Z: rows in several groups, each row roughly a mix of its group's directions (one row in no group):
Z (130 x 13):
14 -2 -31 9 8 9 1 -8 24 -20 6 43 72
0 14 3 -40 -37 6 31 -20 12 -48 -27 -40 -10
22 -8 1 -9 21 -23 -8 -15 -7 49 -20 -62 -30
9 -42 -32 19 -17 -51 -13 -47 -12 27 8 0 -3
-13 -32 11 -29 19 1 16 -67 -5 22 2 -40 -13
12 -7 -53 39 -29 -1 -7 -20 9 -20 -1 21 52
13 -18 30 -24 2 2 -10 59 -16 7 -33 -36 -37
-42 16 -33 8 16 -23 -1 -10 19 -70 -11 6 -7
-34 2 -26 -42 12 33 1 -4 -15 -14 -58 -27 -10
19 16 -12 18 -31 -31 -43 14 -26 46 9 -10 -39
-8 -33 20 -4 -1 12 8 47 -23 5 -26 57 31
-16 -16 21 41 30 34 38 -2 14 8 -35 -23 -37
20 4 42 -17 64 11 27 27 1 0 -28 -18 -12
3 21 -25 -42 -30 -9 21 -14 57 0 39 -17 2
28 14 -37 30 -14 -8 20 -37 36 -27 41 18 16
8 -61 0 27 -53 -1 22 14 20 -21 13 22 6
-10 -18 -14 48 -15 48 22 41 -15 -1 30 26 2
5 14 20 25 40 27 8 -26 31 -31 -15 -47 -27
-28 21 28 32 20 -28 -32 20 -8 -24 29 46 16
16 21 -46 12 -57 -14 -28 -5 -27 28 24 -9 -13
-25 38 3 -54 -7 0 -4 31 -4 -37 10 45 1
4 48 17 7 -2 -5 4 -23 21 32 -65 20 -13
-2 -23 2 -46 13 1 -15 31 3 59 -27 8 -35
-51 31 29 -1 26 3 -20 38 -38 -23 -11 0 -22
38 0 -31 -1 -5 2 49 9 3 -44 42 -13 28
-23 -18 20 -38 -12 -28 -32 -8 33 48 13 35 9
17 1 -1 26 -51 0 21 5 44 -47 -6 -29 -20
20 -30 14 43 5 7 -10 65 -16 -1 -11 -36 6
8 -38 -1 5 -23 23 35 22 29 -65 -7 9 0
-13 10 -13 -8 19 -5 -12 -29 -10 31 -50 -50 -39
24 28 18 -47 19 14 0 -19 -10 62 -6 -27 1
28 -24 13 -42 40 -14 -2 36 36 4 -37 9 -14
9 35 -23 -19 -26 66 17 -19 24 -4 -26 6 -17
-28 2 -3 -9 -15 13 10 -22 -12 66 38 16 37
41 -21 0 -52 42 -21 -8 37 15 -8 -8 17 -19
14 -24 0 19 -6 -12 -35 48 -23 -20 27 4 54
-13 17 41 -52 -38 13 26 13 18 35 13 14 -17
14 -14 -12 -34 42 -44 -25 1 -3 -37 26 31 23
-11 31 -41 -21 9 4 1 -35 17 8 15 60 27
30 -25 -2 -20 -10 -34 -12 44 -25 35 15 43 16
-30 -16 69 0 45 -23 -5 -15 0 0 9 4 -25
2 23 36 -16 35 15 11 -9 -38 16 55 -17 -26
11 -21 10 46 -48 -24 20 -25 43 17 15 -21 -7
-56 -2 17 24 -17 35 30 -14 -18 -39 6 -12 -29
43 -31 -19 -16 -13 -6 4 -33 -38 3 44 -21 -30
-8 -32 23 49 -11 16 3 -45 18 21 -16 32 -31
-12 -14 -24 4 -37 18 27 16 -10 68 -8 8 32
8 27 34 -62 -5 27 8 1 9 23 23 17 -38
44 29 15 34 31 22 -13 -37 -6 -28 37 10 10
12 -22 -23 23 -53 8 16 11 20 55 0 10 31
14 26 56 0 -7 -26 -11 5 -30 -14 34 45 18
30 -27 1 7 38 -14 3 21 -8 -29 -47 -44 -26
-11 -19 2 -8 -27 -42 -25 25 10 3 -41 49 33
-7 -38 28 -34 25 -10 3 -5 -32 22 42 -45 -9
-35 -14 5 -17 15 -38 -25 -12 -31 33 45 22 26
3 -5 26 25 21 2 -32 18 -50 51 -16 0 -33
32 25 22 1 20 10 34 -20 -6 -37 11 -47 -40
-56 17 34 -23 -12 21 8 -27 13 -16 -24 -36 -29
8 -1 -11 48 4 -10 -30 6 9 2 17 61 43
8 -12 37 -22 -1 -20 -2 -14 22 -19 39 60 29
4 16 28 50 17 15 15 -24 -35 21 48 -19 19
-2 -29 -73 -5 -40 -17 15 9 4 -16 20 -14 13
9 -24 13 -41 -38 -41 -11 34 42 -2 -5 22 -18
-26 19 -10 28 -15 -62 26 -16 26 -29 29 13 -6
41 -46 -8 -10 13 31 27 16 -9 -52 -25 9 3
-5 -24 -21 -49 21 -34 -52 9 -11 7 9 22 -31
8 -4 35 -14 24 -12 22 -42 -34 47 -40 6 6
-2 29 -27 -7 -5 -20 5 -46 -8 8 -12 -70 -12
-14 26 20 38 19 15 24 -41 3 -40 27 -38 13
-1 1 -4 50 -43 3 -14 12 4 10 59 33 13
9 -9 -11 -19 -15 -5 -30 -10 -5 83 7 7 23
-54 -7 -11 12 -43 -10 18 10 -45 39 8 -11 16
-8 7 -49 -15 -3 7 9 -8 -24 -12 53 -12 53
-15 -12 -2 62 -45 23 10 -34 5 -31 -20 -4 -4
-23 57 47 20 -11 38 2 -17 -3 26 26 6 2
-9 26 -37 27 -3 -26 -11 -27 -23 -4 46 -31 37
-5 -14 -22 -4 -39 -25 -32 6 39 54 16 -29 1
47 13 20 45 7 -5 -20 8 2 -56 -30 13 -6
7 5 -12 -23 12 -39 -39 -35 6 -22 -21 -12 57
3 -37 24 4 7 -22 -25 6 -33 0 -1 -72 4
22 26 -55 -13 14 -22 -16 6 -6 4 17 -19 59
18 54 19 2 14 -14 -7 30 29 49 11 -36 -1
0 33 -27 11 9 -18 3 -35 4 -49 39 -29 -33
-55 2 -2 -32 -2 41 22 -32 -7 -9 -3 34 -31
8 15 21 -13 3 -44 5 -13 3 -45 33 -40 42
10 18 14 -24 -4 30 -2 -39 22 40 60 14 -2
31 8 38 14 -1 -7 15 44 30 -13 -47 -20 -30
7 23 -29 31 38 22 -5 -22 -11 -67 0 13 0
15 -16 -2 -27 -11 24 42 -16 11 6 -34 -58 -30
9 -7 -15 -8 -32 -18 41 19 63 -36 22 1 6
-31 -24 -53 -5 3 -29 -13 -22 21 -51 -24 -1 -3
-2 -36 39 38 -12 -7 -47 42 -18 -9 -14 21 -4
-35 37 -8 -4 -8 -44 19 16 22 -43 39 1 -18
15 -47 1 23 -35 -2 -35 41 2 46 6 -13 0
-40 20 -13 24 -1 6 9 -44 0 -56 14 -36 5
-15 6 27 44 2 -48 -38 -26 -9 -21 30 7 26
32 -12 11 -37 33 10 -3 22 46 1 -37 -7 -40
-1 9 13 25 -19 29 50 0 -18 51 30 -15 30
35 1 6 37 1 25 -24 -40 26 30 45 -11 -17
38 19 -39 10 5 -3 27 -39 32 52 -1 -6 -8
-23 -12 -5 -57 -30 -13 15 30 4 40 -12 34 20
25 0 -40 -20 13 29 52 20 20 -31 -30 -15 16
-16 4 7 19 11 -23 -31 44 -37 38 4 45 22
-55 -7 10 -24 -14 25 -14 50 11 -10 -25 31 20
38 33 44 8 17 38 42 -11 24 -13 20 -12 4
27 -13 -14 -8 -1 -35 -33 -50 18 2 -5 10 56
47 -35 25 37 21 -16 35 6 -16 3 -37 16 12
-9 -8 48 29 -23 9 20 -3 -13 43 -4 48 28
-26 -30 35 -26 -15 32 13 10 -19 4 -15 -7 -62
-13 11 36 64 -3 2 -23 -45 10 18 10 1 27
-6 -22 9 -29 -8 52 35 19 22 -31 -41 24 -5
-7 1 49 11 -20 -5 20 23 -14 5 37 -13 -62
5 35 22 38 -21 46 46 -20 17 -13 -5 -23 15
6 -10 -10 -2 0 3 -10 -20 36 58 -45 12 44
-1 -18 -12 -72 7 -25 -19 18 33 -15 -10 16 -30
47 -47 9 10 -21 22 12 22 -17 28 10 38 27
-29 22 12 34 1 38 -11 6 15 -60 -6 -27 -26
18 2 32 -46 14 9 3 16 -16 66 -24 -13 8
-22 -7 -25 -28 19 -33 -48 -3 -10 43 -31 -29 -7
-12 -6 -15 42 -4 -1 -46 52 -44 8 17 4 11
-20 25 -16 -14 5 -39 -58 3 -28 -27 -3 -7 39
22 -22 -42 23 -22 5 -25 -11 8 -33 40 -36 -29
36 -18 -25 -23 31 6 5 -11 -35 14 -12 51 38
40 -23 -38 29 -6 -32 7 -35 4 18 17 35 30
11 -6 7 62 14 -10 -44 -36 26 -28 -3 -18 -11
19 -6 -7 43 -11 -19 36 7 6 -52 35 36 5
-42 22 -4 -24 47 -12 -15 -17 -44 -26 -31 3 -14
17 -6 15 16 4 13 31 21 -40 -58 32 32 -11
-35 -16 14 -56 42 -6 2 -4 14 51 8 -2 3
13 -17 70 33 9 -35 5 -23 29 -8 13 9 -9

which group is each row in? (one row of each group first):
20 -26 0 -30 7 7 22 38 45 34 -48 -1 -4 | L
-12 45 33 -17 13 25 -8 63 22 18 -10 -16 5 | A
7 -4 -14 -43 -29 -13 -20 -28 3 -13 31 49 40 | D

-18 -11 34 4 -2 20 0 38 37 -1 -58 -34 -5 | A
27 32 0 51 -4 26 21 -21 -31 -33 32 -6 21 | L
9 -14 -24 81 -20 23 10 18 -11 6 11 -22 8 | D
-7 -2 -13 -9 -36 43 10 38 -14 20 10 44 -43 | D
-3 -6 12 -20 -59 2 18 -44 -6 7 36 5 -42 | D
13 -32 -21 -35 19 3 -38 -11 -19 35 -39 -38 -9 | A
1 26 26 -42 68 20 -4 -28 11 -15 7 12 0 | L
8 7 37 60 -2 -25 3 -12 -19 -14 31 6 46 | L
-8 -36 38 22 -54 15 24 4 -2 21 15 39 16 | A
4 45 18 -29 -20 49 43 -19 4 0 34 4 0 | L
7 -1 -1 47 21 -12 -56 -7 -27 -8 -41 29 10 | L
